(in the rows, 128 means zero)
A single turn carries every row of the set below to another of its rows. Some are shown first; where does it send the rows asked next?
Bam: [138 137 109 150 110  90 105 169 114  98 123 120 119 132 164 131 141 123
 119 187 117  98 145 154 143 131 140 116  90]
tedo: [134 142  95 141 120  91 109 171 110 113 118 133 119 129 160 141 148 127
 114 178 132  93 143 156 139 150 148 117  93]
deluv: [165 131 114 134 109 101 127 150 117 125 166 124  95 143 154 120 120 125
 107 134 144 127 133 121 141 135 134 144  92]
rup: [133 132 129 148 146  94  99 164 141 123 124 120 129 100 141 123 127 135
 126 192 150 117 130 125 134 131 119 130  93]
zalob: [126 145  89 143 124 100 103 173  95 126 120 131 134 129 149 133 136 131
 118 175 133 100 135 156 146 139 163 131  97]
Fedun: [150 136 108 150 117  95 126 161 100 120 164 120 111 143 154 108 109 117
 118 130 145 124 139 111 146 128 139 151  95]
Mezem: [161 135 124 128  99 104  99 144 115 139 134 128  96 141 159 129 134 145
 120 151 140 124 125 111 132 142 163 137 107]
Fevad: [132 132 126 148 120  95 137 161 132 117 130 133 127 149 156 132 164 135
 117 162 102 114 125 162 131 138 112 150 111]
mubip: [155 123 109 152 109  96 126 156 108 113 170 119 109 162 159 112 118 120
 117 142 137 115 127 107 141 136 134 135 101]
gopet: [155 144 136 132 104  89 109 145 114 125 127 123  96 127 159 132 139 144
 109 157 135 126 145  94 139 134 158 127  93]
Vako: [143 132 120 148 110 101  95 155 125 109 129 124 123 126 173 129 136 129
 118 176 117 114 144 162 147 117 143 113  85]
Munu: [134 138 134 148 154 112 102 152 125 127 115 106 142 129 167 120 127 132
 123 192 157 117 126 133 128 127 139 142 105]
gif: [140 133 135 144 142 105 130 167 140 136 125 144 141 157 128 122 116 151
 123 148 130 127 129 114 157 146 111 151 103]
bofaf: [135 133 116 150 113 102  93 159 111 121 133 131 131 124 154 122 127 135
 125 170 116 121 131 164 154 104 155 122  92]
miti: [111 139 115 156 134  95 132 168 124 139 131 149 153 128 152 129 153 141
 118 140 114 120 137 147 145 134 125 149 106]
gafu: [126 146 129 145 126 105 133 160 123 130 128 127 145 132 158 125 150 136
 115 147 111 129 138 164 141 118 123 170 104]
vukup: [149 140 141 143 141  92 139 169 139 113 116 134 115 157 135 126 124 138
 122 153 130 122 139 124 147 152  98 155 100]
zef: [142 137 151 148 148 106 136 152 134 126 118 138 132 167 149 123 122 148
 119 145 130 134 133 125 154 131 117 150 104]
Sugos: [137 144 123 159 110  78 106 163  95 110 126 124 105 135 162 118 124 127
 135 147 136 116 149  92 138 135 155 135 105]
Kedo: [125 124 126 157 158  97 103 150 131 132 121 139 123 126 156 126 134 139
 132 180 157 115 112 136 127 137 135 120 112]
rul: [135 138 126 149 151 111  97 160 132 124 114 111 133 124 175 121 125 123
 129 183 163 109 131 141 122 143 130 144 104]
peg: [142 136 130 150 148 100 134 170 132 122 115 142 126 172 151 127 123 137
 129 143 138 116 134 125 143 164 110 154 111]
lop: [144 135 106 150 120  88 136 162  98 118 163 119 118 150 150 119 121 124
 106 145 142 115 137  92 147 138 142 134  96]
vun: [137 132 121 141 142  97 102 167 133 125 123 117 122 111 130 122 128 134
 127 200 152 111 117 133 127 137 122 141 103]
giped: [146 140 146 149 141 104 130 166 143 117 119 125 138 157 155 119 116 136
 123 148 128 126 150 118 154 141 103 156  96]
rege: [128 131 135 159 159  88 108 149 124 116 114 131 110 124 155 123 135 132
 134 181 155 119 117 143 125 128 130 127 110]
duga: [122 135 113 152 123 102 132 172 131 126 130 130 156 149 170 134 159 132
 115 159 111 102 137 143 134 153 118 149 109]
tato: [159 152 123 129 106  93 106 155 108 127 122 122  88 123 161 128 131 132
 119 144 148 121 147 114 130 147 157 152  98]
levo: [129 132 123 153 114  99 122 170 142 123 139 132 145 127 157 122 145 132
 126 151 102 119 141 155 139 133 103 156 100]
lesev: [146 135 110 149  98  91  93 168 102 125 136 127 105 135 147 114 116 129
 142 148 135 114 130 104 133 146 154 147 113]
kunal: [144 131 124 152  97  95  96 158 106 122 139 116 123 145 160 115 122 136
 131 159 127 117 133  85 140 132 160 132 108]
zimo: [148 142 131 134 143 113 134 169 132 133 117 129 139 168 139 125 120 143
 119 155 138 120 132 123 147 157 117 167 105]
Bivup: [133 139 100 139 119 108  95 163 110 137 129 137 137 115 148 130 131 138
 117 167 131 115 134 161 153 123 162 129  90]
Far: [153 142 111 137 126  94 138 150 103 129 157 126 103 140 155 125 126 128
  97 130 153 126 142 111 146 134 147 142  91]
mugit: [121 144 115 138 127  96 142 171 121 133 128 128 148 136 138 137 162 142
 104 167 111 112 133 143 140 140 124 159 104]
zanu: [161 132 112 133 113 100 135 149 113 124 162 116 106 155 162 128 132 128
  95 148 146 118 135 103 140 144 140 134  92]

zimo goes to peg
Fedun goes to Far
rul goes to rege
Where do these go?
Vako goes to bofaf
tato goes to Sugos
Fevad goes to levo

A single turn carries every row of the set below to another of its rows. Some are shown first; where does it send the rows asked next?
mek: [154 121 142 161 118 126 115 138 126 130 119 124 108 143 121 106 145 113]
redev: [123 120 154 122 124 114 131 110 121 102 109 139 127 124 141 115 115 127]
mafi: [145  97 114 127 125 146 136 140 131 140 144 129 120 100 142 129 121 119]
Fer: [104 122 117 133 133 145 144 115 121 147 139 145 111 126 152 111 139 108]
lukal: [155 107 147 121 130 139 136 102 113 142 134 146 125 134 132 141 124 130]
Pugi: [148 114 141 128 133 148 129 120 107 138 132 163 127 126 143 139 118 136]
reb: [132 119 139 135 116 111 102 131 128 149 117 109 124 137 107 119 144 123]
rebi: [130 138 128 150 139 130 136 147 142 118 109 132 111 107 118 143 134 117]
Ver: [110 107 120 119 116 121 147 119 135 134 140 148 149 115 131 131 125 136]
nav: [134 118 123 105 119 126 138 166 132 131 116 154 116 129 132 131 127 133]
dup: [130 133 114 139 127 100 121 140 136 157 118 137  96 116 137 126 119 127]
zed: [142 119 128 113 121 124 130 169 134 131 114 156 110 129 134 132 133 129]
goso: [120  99 140 155 113 131 131  96 129 139 105 134 118 123 121 114 141 116]
num: [107 121 131 137 121 118  98 140 133 136 119 116 108 120 119 122 151 128]
tob: [148 134 142 159 130  99 134 125 101 122 125 125 113 128 130 123 132 128]
Ful: [151 120 142 162 120 127 117 131 129 134 124 126 112 148 124 109 147 110]
popum: [122 144 113 126 114 127 140 131 132 161 137 142 124 121 116 133 150 133]
Sufim: [130 105 134 118 107 127 153 111 125 127 143 113 122 137 131 121 139 107]
gatob: [122 145 113 133 128 112 134 131 111 161 124 139 102 135 117 128 145 127]
Moduk: [120 117 152 118 135 117 138 108 117 103 116 135 132 121 141 118 116 129]
fika: [155 104 141 119 107 122 126 114 123 131 142 122 122 139 131 111 116 141]
fegi: [131 101 132 123 106 126 152 108 122 121 138 113 124 138 134 122 133 106]
kido: [123 127 110 119 146 145 139 117 116 148 147 124 122 111 133 115 120 131]
Saz: [129 125 159 130 135 109 127 113 120 104 110 132 108 135 134 110 130 121]
zev: [120 125 109 120 147 145 134 117 119 150 144 120 115 109 128 118 124 130]
vazes: [145 122 138 124 137 140 127 119 116 141 132 164 124 120 143 138 111 143]
ruked: [130  94 141 142 124 138 130 124 107 121 123 132 143 141 120 114 151 139]
zafo: [117 136 119 139 132 134 110 141 127 132 133 158 120 102 133 118 142 142]
lafom: [127 132 101 144 134 120 146 145 134 118 116 135  98 116 138 110 124 125]
Mogiv: [113 106 123 128 134 131 134 113 117 147 143 148 134 147 145 111 145 115]
nupi: [136 113 120  98 135 136 135 155 143 141 130 142 120 126 137 126 128 130]
Puvut: [122 100 137 141 110 143 124 104 146 138 125 120 131 124 132 116 133 104]
movu: [134 131 135 148 133 134 128 149 123 103 108 130 128 114 110 140 131 121]
Kizu: [128 115 133 147  99 105 123 131 120 124 100 151 104 126 130 132 153 136]
rel: [138 122 138 144 129 136 135 145 125  99 106 127 125 120 109 140 138 120]
tete: [128 129 117 141 130  98 120 134 138 159 110 136  98 117 137 121 124 123]

zafo goes to Ver
zev goes to Sufim
Where do these go?
redev goes to movu
Saz goes to rebi
Mogiv goes to goso
Fer goes to Puvut
fika goes to tob
fegi goes to mek
zed goes to vazes

A single turn carries every row of the set below to another of its rows. Some are shown first; where does it send the rows asked next?
tok: [120 120 128 118 132 120 154 120 124 137 143  98 147 103 140 118]
padig: [132 129 124  95 122 139 144 132 124  93 147 124 114 103 144 121]
zus: [115 136 109 138 130 117 155 115 153 127 127 140 148 126 131 120]
nobi: [127 117 102 115 126 131 126 125 107 123 123 144 105 121 127 134]
zivus: [133 128 115 130 149 128 136 126 153 142 140 152 146 119 147 124]
Nuv: [114 109 130  99 140 123 124 115 132 135 141 104 157 112 123 120]
rozuk: [125 132 115 136 126 105 123 138 151 128 115 154 141 118 142 120]
vede: [125 104 106 110 133 132 129 137 109 126 128 143 113 107 128 136]
Zoku: [136 125 135 103 125 127 146 133 154  96 133 108 121 103 119 131]
Kedir: [144 134 134 114 131 126 113 116 119 150 137 117 134 115 158 120]
balet: [115 131 116 145 143 112 143 117 150 132 124 150 130 135 143 120]
zavi: [115 105 138 107 154 121 111 118 130 141 139 116 139 124 135 124]
vofo: [128 123 131  99 133 134 133 137 125  98 142 133 100 108 155 121]
fup: [130 146 126 122 115 119 136 102 118 133 130 103 139 123 143 117]
duseg: [129 119  96 109 115 132 138 123 107 117 124 136 120 113 118 133]
zakil: [143 138 133 102 126 136 145 116 154  99 137 108 119 115 122 128]
sagol: [127 119 135 117 118 104 124 141 120 136 127 109 141  96 145 119]
med: [134 134 127 101 128 137 131 127 123  95 142 132 100 114 153 121]
Kidef: [131 133 125  99 128 142 145 120 124  94 146 126 106 114 147 121]
lub: [129 117 144 113 140 118 127 135 152 102 126 123  96 121 133 133]
Zepe: [124 117 129 131 146 119 134 113 157 112 118 147 152 138 144 126]
zodu: [151 138 135 102 134 141 127 114 151 108 135 117 109 124 133 131]
mudus: [137 116  97 104 129 143 134 125 110 127 135 139 123 108 124 134]
fuvi: [142 125 144 108 148 136 123 124 152 109 136 123  98 127 138 134]
Suz: [122 121 126 128 135 117 145 113 160 110 118 141 162 129 136 123]
gak: [129 118 140 110 126 115 132 144 152  96 123 115 108 107 126 132]
vala: [119 115 140 127 152 119 134 118 121 146 141 115 121 121 157 121]
belev: [119 120 129 104 128 128 144 137 126  91 137 127 100 110 146 122]
Vipot: [129 119 128 127 136 112 122 125 157 113 110 150 155 131 143 124]
Mugis: [127 114 101 113 136 143 142 114 107 126 133 140 112 123 127 136]
Pobu: [127 123 131  99 132 119  95 109 127 139 127 117 141 128 132 119]
bur: [127 109 129 125 143 116 134 128 161 112 119 147 162 121 140 126]
Bilo: [136 127 123 122 132 121 128 116 157 111 116 145 166 128 142 123]
lir: [136 116 128 123 148 126 131 117 160 117 126 146 161 129 146 125]
zosor: [111 125 136 130 125  96 128 123 116 132 116 111 117 124 148 118]
Nitu: [138 145 110 130 122 118 127 120 151 133 123 151 150 121 139 119]
mazef: [117 106 100 113 130 130 147 127 108 118 127 134 114 111 120 133]
Doza: [ 98 109 134 114 137 104 117 112 126 126 122 110 133 133 128 119]
vubo: [126 128 125 102 117 130 140 137 124  87 136 125 108 104 142 120]
sisi: [116 115 130 101 122 106 103 125 127 128 120 112 148 117 124 116]
gek: [123 120 115 131 139 115 143 138 156 135 135 147 153 104 138 121]
vizip: [112 125 127 107 133 121 124  96 128 130 131 104 147 135 123 117]

Mugis goes to mudus
fuvi goes to zodu
rozuk goes to balet
Where do these go?
sisi goes to Doza
zosor goes to vala
Vipot goes to Zepe
med goes to Kidef

